The rows of X fall into 3 groups, and each row is roughly a mix of its group's hidden directions; some rows fit no group.
X:
[[8, 3, 27, 18, 15, 37, 22, -4, -10, -6],
[26, 18, 9, -11, 6, -30, 5, -30, 13, -11],
[-23, 32, -7, 15, -34, -2, 19, 1, 6, 2],
[17, -10, 17, 2, -34, -5, 5, 1, -1, -39],
[21, 22, 4, 15, 39, 16, -13, -17, 1, 3],
[-11, 20, 19, -25, -18, -27, -13, -7, 21, -13],
[-32, -7, -35, 3, -11, 12, -12, 23, 7, -9],
[16, 10, 19, -16, -19, -11, 25, -35, 4, 10],
[3, -1, 6, -14, 31, -42, -5, 5, -18, 5],
[37, 7, 3, -25, -25, -5, -13, -7, 1, -22],
[-15, -22, 8, 0, 30, -32, 7, 0, -17, 19],
[-23, -17, -10, 25, 16, 14, -28, 0, -11, -21],
[-46, 7, -1, 16, -6, -6, -23, 17, 5, -8],
[0, 6, 8, -8, -29, -10, 16, -18, 40, 10],
[-2, 6, -2, -23, -20, -11, 8, 12, -40, 22],
[2, -19, 15, 29, 13, 14, -27, -28, -1, 4],
[8, -8, 17, -2, -29, -38, 2, -19, -15, -11],
[-8, -13, -8, 25, 22, 27, -22, 11, -13, 23],
[-1, 3, -33, -10, -17, -17, -20, -18, 29, -5],
[3, -25, -36, 9, -20, -8, -14, 5, -24, -11],
[-17, -5, 20, 22, 39, 22, -2, -1, 3, -15],
[4, -12, 20, 19, 18, -20, 8, 30, -17, -22],
[18, -13, -2, -32, -32, -19, -2, -19, 9, 9],
[-7, -5, 2, 27, 4, 9, -16, -9, 39, -26],
[-30, 23, 21, -3, -11, 16, 29, 7, 13, -10],
[-13, 4, -29, 14, -10, -18, -5, 13, 37, -15],
[25, 10, -9, -26, -21, -6, 34, -5, 9, 13],
[4, 8, 25, 17, 6, 17, 22, -37, -2, 16],
[-11, 43, 7, 22, 7, -1, 16, -6, 22, 8],
[-29, -25, 26, 17, -4, 21, 18, 5, -8, -8],
[-4, 23, 21, -12, 5, 13, 16, 19, 13, -36],
[28, -28, -9, -15, -1, -37, -5, -9, -5, -7],
[10, -23, 9, -5, 1, -11, 33, -7, -5, -38],
[-5, 4, 11, 2, 7, 3, -21, -17, -37, 33],
[5, 26, -20, -7, -40, -5, -8, 5, -16, -17],
[-7, 26, -13, 29, -14, -9, -1, -3, -33, -16],
[2, 36, -7, 38, 13, 11, -1, -1, -13, 12],
[4, -32, 34, 8, 17, 20, 15, 7, -11, 1],
[-25, 2, -2, 9, 9, -12, -28, 17, 1, -37],
[-24, 17, 10, -30, -19, -20, -2, -20, 17, 8],
[20, 22, 9, -8, 1, 11, 26, -9, 9, 38],
[-6, 6, -8, -28, 2, 17, -13, 20, 25, 31],
[7, -10, -2, 25, -21, -1, -4, -30, 26, -24],
[19, 7, 9, 20, 11, 18, 34, 1, 18, -24],
[21, 11, -29, -19, 3, 12, -13, 29, -15, 14],
[6, 17, -37, -13, 32, -1, 4, -10, 6, 18],
[4, -42, 3, 16, -1, 4, 4, -26, -24, -11],
[17, 9, -3, -8, 29, -26, -14, -27, 18, 12],
[-3, 36, -25, -6, 1, 26, 8, -15, 21, 6],
[13, -26, -6, 18, 7, 12, -10, -16, -25, 32],
[7, -22, -9, 14, 38, 13, -24, -8, 12, -14],
[-2, 34, -3, -28, -1, 2, 14, 4, 33, -9],
[-21, 24, 4, -31, -21, 0, 7, -27, 11, -2],
[-20, 17, -5, -19, -13, -16, 13, 11, -28, 28],
[1, 1, 9, 0, 32, 9, 7, -14, -5, 44],
[-7, -22, 15, 20, 32, -10, 3, 5, -32, -4],
[16, -12, -23, -13, 3, 22, -20, -23, -9, 29],
[-35, -1, 3, 27, -1, 17, -13, 17, 18, -18],
[-5, 2, 19, -11, -5, 1, -8, -46, 4, 26],
[-16, -11, 15, 35, 34, -1, 7, 8, -8, -14],
[-21, 26, 4, -20, -9, 15, 14, 15, -21, 26],
[-5, 0, 23, -17, 0, 25, 32, 22, -18, -8],
[9, 21, 10, -36, -11, -5, 17, -1, 27, 18],
[-12, -27, -9, -19, -6, -7, 3, 5, -32, 30],
[8, 2, -6, 12, -3, -11, -18, 37, -18, 31],
[12, 4, 5, -5, 31, -17, -7, 5, -42, 6],
[30, 17, 15, 8, 6, -7, 1, -41, 8, 7],
[20, -4, 0, 5, 17, -1, 42, 24, -5, -16],
[43, -14, 0, -16, 5, -18, 5, -25, 7, -8],
[25, -19, -9, 2, 4, -2, -9, -31, -13, 32],
[-2, -45, 28, 9, 17, -6, 12, -4, 0, -1],
[13, -21, -24, 20, 11, -4, -13, 33, -20, -9],
[-3, -17, -14, 27, -4, 11, -27, -13, -26, 21],
[1, 8, -22, -36, -4, 7, 9, 25, 28, -1],
[-33, 13, 23, -15, -12, -3, -13, -20, 24, -6],
[-8, 30, 19, -23, 5, 27, -26, -4, 9, -4],
[-1, -8, -1, -24, 11, -6, 8, 45, 18, -14],
[-15, -24, 23, -13, 1, 13, 18, 37, 5, -5],
[-4, 36, -22, -9, 2, 0, -13, 25, -18, 20],
[-10, 20, -19, -27, -11, 1, -25, 21, 24, -7],
[-22, 39, 6, -13, -9, 21, 20, 7, 10, 8],
[-4, -9, 7, -35, -10, 4, 11, 14, 36, 18],
[25, 25, 15, -12, 1, 19, 0, 20, -32, -5],
[-1, 31, 24, 11, 7, 26, 18, 15, 22, -5],
[17, 11, 14, 1, 15, -3, 14, 38, 0, 30],
[-42, -3, -15, 10, -14, 3, -21, 21, -5, 14],
[8, -2, -31, -17, -7, -19, -36, 7, 16, 0],
[26, -15, -4, 0, -8, -13, 11, 32, -18, 28],
[30, -12, -10, 10, 4, -16, -8, -38, 18, 4],
[5, -24, 12, 7, -16, -30, -21, 13, -26, 10],
[14, 18, -11, -5, -34, -32, -6, 11, -11, 16],
[-13, 6, -20, 6, -5, 36, -1, 15, -9, 34],
[23, -1, -34, 2, -24, 6, 21, -17, -14, 12],
[-3, -3, -36, -32, -17, 4, 1, 7, 19, -18],
[4, -8, 19, -17, 41, -23, 0, 19, -4, 2],
[11, 0, 9, 20, -33, 30, 7, -12, 12, -21],
[-9, 22, -13, 0, -41, -27, 5, -4, 6, -14]]
Here is one row of each group, with its name. Which group are the others in?
[5, -4, 7, 8, 8, -18, -13, -22, -38, 28]	J
[24, -38, 14, -32, 3, -8, -7, -3, 2, -2]	Q
[7, 2, -19, -37, -6, 2, 12, 29, 24, 3]	H

[-23, 1, -19, -32, -11, -15, 0, 24, 16, 15]	Q
[-12, 11, -4, 20, -6, 10, -2, 12, 34, -35]	Q
[-7, -7, -16, 38, -1, -3, 35, 14, -9, 8]	J
[-21, -11, -18, -9, -13, -24, -34, 0, -7, 21]	J
[-4, 33, -5, -29, -5, -24, 7, 24, -7, -9]	J
[-12, -15, 38, -13, -9, 2, 23, -25, 8, -10]	J
[24, -19, -6, 7, 7, -26, -23, -27, 16, -12]	J
[21, -1, 8, -25, -4, -23, 28, -23, -14, 14]	J
[-6, -3, 8, 19, 2, 46, 13, 2, 24, -9]	J
